128 stands for zero in the data rows.
Some points:
114 181 125 150 70 136 141 209 96 115 96 129 91 156 173 129 157 128 117 125 171 162 134 102 150 112 105 110 163 146 148 139 159 137 140 140 156 146 130 127 147 171 63 104 117 100 141 119 135
120 180 107 120 112 181 140 125 125 138 149 147 136 122 110 94 99 121 109 117 121 169 103 115 133 157 131 134 146 119 142 158 135 82 135 137 123 130 150 148 139 111 143 160 130 133 105 117 149
92 119 115 115 122 150 129 158 97 122 148 91 161 128 116 110 110 132 120 114 135 101 116 143 146 144 99 135 138 109 99 125 114 124 121 169 129 115 150 127 104 132 129 137 136 90 158 124 114
180 99 166 131 174 148 143 180 136 148 110 110 85 87 112 58 170 120 158 124 84 161 122 134 124 162 117 125 102 141 133 130 134 123 118 98 131 158 80 123 104 110 102 128 114 114 100 149 138
139 152 112 148 130 145 115 130 110 120 134 112 137 122 100 136 147 136 122 155 131 118 157 104 115 137 128 125 140 142 108 107 137 136 90 133 143 143 97 86 111 133 154 133 133 137 130 120 142
100 120 109 115 145 141 104 155 122 152 141 127 114 106 132 130 96 124 132 110 145 117 155 134 137 88 117 135 138 143 136 80 144 132 140 119 133 126 123 120 140 83 136 123 134 82 108 146 103
135 145 159 132 132 161 129 127 102 115 127 151 133 122 116 132 131 147 147 135 133 129 90 98 119 100 127 128 81 93 140 128 167 144 100 134 105 136 157 131 97 145 134 143 143 101 152 118 132
78 157 110 111 147 131 140 128 132 128 153 119 162 125 143 128 144 149 149 130 111 148 151 178 80 137 134 135 125 123 116 164 101 131 165 133 139 141 105 125 81 145 98 133 130 112 141 99 114
126 87 140 132 154 85 121 162 106 157 119 148 125 128 140 141 115 106 125 107 97 128 144 114 124 139 168 174 165 127 104 150 142 136 138 165 154 117 129 181 90 167 174 94 143 109 129 147 181
164 150 117 103 117 112 84 90 136 109 147 153 180 88 151 153 159 113 100 101 115 151 92 156 140 108 114 124 120 111 86 132 113 140 99 124 173 149 119 129 145 124 121 104 165 103 108 101 94
101 136 149 182 113 166 107 132 189 144 124 131 140 147 125 88 161 87 169 99 142 140 148 131 120 99 164 163 132 125 93 79 139 158 152 122 68 91 167 110 142 108 151 97 128 159 163 106 95
98 82 120 139 120 137 155 109 143 168 176 166 110 110 118 91 135 83 114 146 170 128 130 77 139 135 109 94 108 87 118 134 123 136 173 73 169 115 113 122 127 178 130 89 134 179 121 138 143
137 138 128 112 115 104 118 139 159 137 111 146 120 144 92 141 116 102 122 155 142 123 106 112 134 142 133 120 147 151 132 128 120 139 154 129 106 140 111 137 109 120 116 115 140 156 120 125 121
116 105 110 140 153 141 159 110 153 132 103 80 133 97 119 107 132 162 49 106 113 89 129 140 139 121 119 104 115 128 152 134 143 120 101 156 103 102 124 106 104 139 121 79 140 123 143 112 107
123 107 140 114 129 118 156 112 112 83 143 130 116 98 118 110 128 112 147 156 98 134 145 99 98 106 188 150 99 125 126 115 156 122 192 142 135 164 108 111 139 142 133 138 152 87 143 115 139
133 135 135 71 122 140 61 125 98 161 90 120 137 122 138 99 143 129 146 174 133 115 132 127 155 130 159 81 84 136 134 147 123 89 115 138 87 139 149 130 156 170 167 94 97 105 91 118 151
126 133 102 126 124 110 94 106 124 124 129 120 126 138 115 131 138 105 124 126 127 139 111 118 121 121 127 113 143 147 121 97 127 119 124 144 155 133 163 144 93 117 136 139 150 118 135 110 127
125 112 110 176 152 182 109 112 108 104 98 164 128 167 122 142 103 129 142 80 144 156 123 120 114 177 133 100 142 153 140 193 110 90 151 150 111 122 124 130 92 116 139 145 86 125 101 137 90
136 140 127 160 152 137 133 104 112 121 95 110 125 108 185 128 138 77 139 127 163 123 123 176 100 119 173 111 132 134 122 126 120 146 116 127 113 120 115 109 135 113 135 122 107 123 141 126 154
111 122 133 85 148 144 178 145 108 90 126 142 155 132 133 126 153 95 102 127 115 110 136 109 196 125 122 158 166 145 103 148 156 121 130 106 95 139 133 135 136 86 119 121 142 131 123 135 166
109 119 164 126 102 135 155 102 99 152 154 130 133 148 128 108 146 143 152 94 145 109 123 116 133 69 129 144 143 148 128 119 107 107 105 80 155 94 99 145 82 153 95 140 111 170 102 82 136
71 135 105 102 149 114 114 125 161 132 96 124 139 118 113 123 137 146 78 130 148 170 111 99 72 102 108 155 135 166 114 160 167 97 85 129 152 103 114 61 167 147 141 173 124 130 102 166 155
148 136 117 136 139 155 80 128 135 117 133 109 118 144 153 149 151 144 124 150 149 125 168 112 103 122 117 147 122 125 83 118 135 116 128 130 147 118 113 100 116 115 156 130 161 132 136 141 124
141 103 134 126 150 84 118 141 196 121 96 143 135 116 99 110 185 106 113 162 152 137 100 121 138 145 148 144 161 111 137 101 95 137 124 143 119 107 130 166 124 128 110 128 101 106 90 125 122
109 112 109 169 73 133 118 181 164 114 135 145 170 122 160 152 69 121 165 79 90 170 103 150 162 174 147 127 99 144 115 160 105 113 78 133 146 118 129 130 121 151 137 138 144 152 136 141 139
117 101 189 79 142 130 159 117 139 162 81 96 103 128 148 137 150 154 165 119 100 117 103 136 129 162 95 143 131 145 128 122 132 144 150 163 187 169 166 100 175 134 177 173 125 179 148 114 103
98 146 99 141 170 89 158 135 134 138 156 139 98 118 132 136 155 158 137 137 112 129 106 161 156 155 93 118 139 137 104 131 131 121 111 92 93 132 111 102 149 109 155 88 113 107 135 106 158
122 136 145 137 149 101 104 136 134 113 154 128 125 111 146 129 130 115 124 119 106 133 120 167 130 116 113 121 133 116 129 109 140 135 133 136 149 96 176 117 133 124 119 119 148 93 124 131 137
109 96 169 117 74 120 127 143 86 119 133 130 137 76 144 149 147 106 84 160 135 180 156 130 144 127 154 173 149 135 204 135 75 112 101 106 111 163 137 118 118 113 176 141 72 138 147 147 96
109 156 160 172 167 66 167 162 93 125 138 95 123 76 112 162 115 175 117 145 185 117 158 117 120 176 162 129 109 139 108 116 126 90 120 89 111 113 168 180 155 118 126 174 206 186 94 75 70
146 99 169 140 156 116 127 145 123 89 165 113 152 139 122 100 110 127 115 177 123 140 142 157 131 90 87 82 119 129 100 133 98 125 135 147 111 111 151 112 121 136 105 141 141 148 144 121 135
130 166 135 52 83 83 125 132 136 89 94 140 116 122 125 92 143 169 145 129 93 99 123 155 94 104 143 91 150 125 99 165 149 160 142 77 131 72 132 166 101 115 132 135 100 138 120 142 82
150 105 93 155 95 113 134 107 150 87 116 96 160 145 117 73 151 138 153 121 139 139 118 134 137 119 171 109 173 91 139 102 161 102 108 133 142 162 112 143 173 141 138 122 130 114 143 125 109
147 149 85 165 136 147 113 64 110 122 132 70 103 121 103 138 108 165 155 177 142 151 125 159 221 113 136 184 120 162 118 152 128 127 180 103 158 118 139 141 123 129 106 135 117 109 138 195 143
178 77 99 78 124 155 164 176 126 145 177 143 99 168 124 158 169 167 117 127 167 147 113 164 76 120 174 133 123 118 142 122 108 104 131 145 118 127 200 97 132 115 101 79 131 148 124 132 145
140 135 132 153 136 126 111 111 125 127 130 140 106 126 127 105 147 133 108 158 142 121 119 105 139 140 117 111 115 155 122 110 163 143 123 122 135 131 123 130 114 128 135 122 132 149 150 119 148
109 90 143 95 75 136 80 86 80 120 120 143 86 157 139 142 127 128 158 130 123 159 170 176 136 183 98 141 175 80 159 135 167 162 100 157 90 119 107 110 133 131 115 82 197 140 81 111 111
153 167 120 144 131 140 117 142 123 174 176 100 130 89 100 123 108 105 128 123 147 88 113 135 111 135 141 127 168 135 138 168 129 149 96 131 143 134 118 98 120 137 140 134 127 135 130 141 135
137 149 120 141 141 142 119 122 101 120 142 102 135 148 134 131 145 116 143 134 141 165 162 115 110 125 136 115 129 167 115 94 142 142 96 122 131 143 77 127 148 101 153 138 126 141 131 123 141
114 117 113 130 127 115 133 123 153 145 149 125 125 122 189 144 171 157 123 154 99 103 118 101 144 117 119 127 132 82 139 142 113 163 141 140 135 112 162 161 129 142 125 152 118 116 119 152 100
133 127 103 128 135 141 134 139 136 124 155 131 127 109 156 125 119 137 131 139 133 133 110 135 111 84 115 133 129 158 122 123 140 114 138 160 135 145 110 137 111 124 153 108 140 134 138 122 93
150 118 150 111 119 152 143 123 109 127 121 112 112 98 138 127 147 130 123 99 157 129 113 122 116 150 123 133 95 114 97 102 124 150 140 129 122 82 95 126 125 122 118 132 153 82 135 140 129
106 150 105 121 115 121 121 139 112 121 120 143 142 133 98 131 136 111 163 94 133 130 129 123 106 147 140 144 126 125 168 118 92 85 125 131 147 130 125 131 142 107 143 99 147 147 156 187 132
138 74 128 120 105 123 147 104 115 137 103 139 137 116 150 122 115 133 128 125 177 115 139 107 125 171 157 114 110 159 69 123 108 158 115 131 82 124 121 129 145 138 85 138 115 119 131 161 129
135 120 189 135 119 127 126 129 176 144 118 90 124 152 146 175 88 128 112 137 126 127 92 119 142 119 148 121 144 106 144 130 156 85 150 94 111 142 106 122 105 123 103 133 143 130 115 140 137
104 134 139 121 131 118 123 126 129 105 127 125 80 107 134 136 86 135 146 152 130 127 87 118 110 110 94 135 155 96 109 98 97 125 124 146 96 167 111 130 110 140 115 122 105 138 111 137 122
161 167 101 88 118 119 140 107 177 148 122 92 90 139 157 136 112 109 141 105 105 146 176 81 159 134 108 127 115 112 135 124 80 103 109 113 105 153 184 137 92 136 130 116 118 155 134 115 166
160 122 159 129 138 95 119 112 123 127 138 147 108 143 108 107 126 129 114 127 112 132 121 140 95 117 101 148 138 128 145 132 149 147 126 128 132 108 145 148 121 107 118 141 140 121 179 135 140
97 124 116 169 97 152 152 94 132 104 180 89 115 110 92 152 148 111 145 138 93 100 134 163 86 120 106 156 66 172 145 142 153 155 99 171 138 120 153 166 113 93 124 135 115 118 49 119 153
152 122 130 132 134 120 137 124 77 139 110 74 229 155 139 115 80 144 123 149 118 129 88 100 64 140 49 155 133 155 159 119 133 167 167 58 115 120 157 135 140 145 149 74 108 102 106 96 152
145 127 141 108 121 105 114 119 158 159 123 147 121 140 123 120 131 124 123 124 126 124 124 105 158 123 142 138 135 153 143 135 141 122 136 139 118 140 123 147 127 120 118 123 117 149 123 112 110
121 123 119 162 155 118 130 159 97 122 160 95 110 158 106 149 125 122 110 125 115 88 122 125 134 110 107 111 105 80 114 159 136 145 129 113 99 126 129 105 107 152 149 154 107 123 122 94 130
153 138 86 91 162 168 114 143 145 83 130 144 138 105 134 194 136 75 133 129 143 104 158 182 114 156 95 153 110 126 151 77 208 80 137 108 112 84 99 186 156 214 118 164 83 153 173 115 116
117 132 132 125 145 123 101 128 111 103 116 139 122 149 166 105 140 94 135 127 135 79 120 171 129 117 128 108 100 139 161 99 108 96 128 146 186 119 134 115 119 109 119 141 190 118 114 124 135
133 141 148 139 126 146 148 153 150 96 104 141 166 147 115 126 118 113 138 155 145 100 141 121 152 97 112 153 99 105 125 159 112 167 137 158 140 123 99 130 167 111 116 94 151 152 110 147 144
116 177 153 103 175 131 145 114 137 120 156 147 132 162 109 146 113 181 130 104 142 151 95 128 173 136 167 115 131 133 174 98 103 171 132 155 147 97 94 124 127 150 154 116 121 138 126 129 138
165 127 110 138 105 100 149 136 111 186 125 136 144 110 139 153 147 125 161 154 88 114 100 95 148 111 122 101 153 131 149 132 113 122 156 167 76 65 100 105 160 110 92 170 149 151 151 130 123
There is one direction along which these points spread out most. Take the direction at right angles to it along which they spread out most. Go by this last direction. How many in every 100 of the points above lie lower along it than each point below? Round to a whole number. More than half of the points above lie lower than the first one.
145 126 105 108 162 114 161 117 123 105 136 112 124 128 105 128 112 80 132 106 102 167 158 97 138 120 145 86 141 139 134 128 132 172 139 126 146 119 150 89 132 157 123 149 124 131 91 135 82 -> 49
139 140 115 149 159 162 175 117 138 114 103 155 131 141 165 109 76 134 135 102 133 117 150 115 104 139 128 139 163 108 124 143 115 88 84 145 124 125 138 154 117 118 154 123 114 105 127 173 129 -> 89
154 148 152 163 78 130 144 105 144 136 101 182 145 112 106 140 147 169 106 76 132 96 158 187 126 99 85 91 158 149 127 114 99 125 181 120 75 186 128 141 132 185 186 172 155 114 94 158 165 -> 51
144 115 81 128 99 85 159 124 128 190 90 150 129 161 123 117 91 116 128 161 204 165 144 158 133 124 111 150 78 106 135 134 145 153 107 123 147 144 93 102 121 78 167 187 125 115 134 104 138 -> 58
89 118 144 113 138 150 130 115 156 169 157 146 147 156 129 144 129 114 158 154 104 125 145 105 118 147 127 83 136 152 148 131 130 130 79 113 134 166 136 170 139 114 124 129 134 96 176 152 113 -> 58
125 118 120 112 136 109 97 122 143 106 134 132 172 80 120 143 97 174 159 103 134 116 173 94 131 150 127 96 142 90 127 88 165 144 160 162 164 141 131 124 122 83 91 136 59 157 140 107 182 -> 49
117 129 130 137 126 106 101 129 156 138 116 115 125 128 104 141 121 127 112 96 135 152 136 122 138 100 117 105 102 103 157 190 107 115 139 137 107 142 129 170 133 107 123 111 128 132 165 132 126 -> 51
140 133 124 126 138 115 121 130 144 138 115 153 136 133 89 112 132 155 146 136 122 117 144 102 149 117 125 155 117 128 139 132 131 129 115 105 112 155 139 104 117 152 94 132 138 138 131 120 103 -> 21
111 89 85 122 143 187 95 138 119 132 91 138 66 151 122 121 90 144 97 145 93 122 114 132 122 117 159 145 150 130 122 133 72 174 119 101 130 149 118 159 200 136 97 162 149 149 148 73 166 -> 51
148 115 164 135 67 93 118 123 149 90 165 160 98 169 155 96 93 130 106 87 133 91 126 108 103 167 139 160 89 146 115 108 78 111 141 138 124 102 92 112 178 128 119 119 85 63 130 122 101 -> 54
140 140 135 139 115 130 108 152 146 131 123 153 135 129 142 100 107 137 100 147 96 121 129 143 156 153 147 142 131 121 147 105 129 134 153 106 135 146 135 116 108 112 128 135 124 150 135 137 106 -> 49
110 109 133 122 142 118 130 111 113 97 142 138 129 121 149 154 129 114 129 91 151 60 104 124 131 132 134 131 113 117 119 182 122 143 143 95 118 142 130 89 110 112 114 127 110 118 140 122 130 -> 39
138 131 144 141 101 150 161 115 116 117 79 142 100 119 80 186 114 129 129 166 77 120 144 139 125 110 121 105 121 116 97 121 111 92 117 117 194 76 143 109 148 115 142 95 111 84 149 91 100 -> 54
115 164 144 151 143 103 130 100 84 193 124 129 138 174 111 139 123 118 80 102 73 144 107 146 124 118 135 137 109 106 99 107 157 123 114 163 127 171 145 137 143 135 71 97 80 175 105 174 104 -> 49
128 125 117 131 120 131 106 134 127 135 133 113 139 140 130 126 146 145 108 122 120 136 140 109 126 126 147 103 113 117 140 125 134 119 137 101 126 137 111 133 126 105 136 141 134 142 131 163 139 -> 54
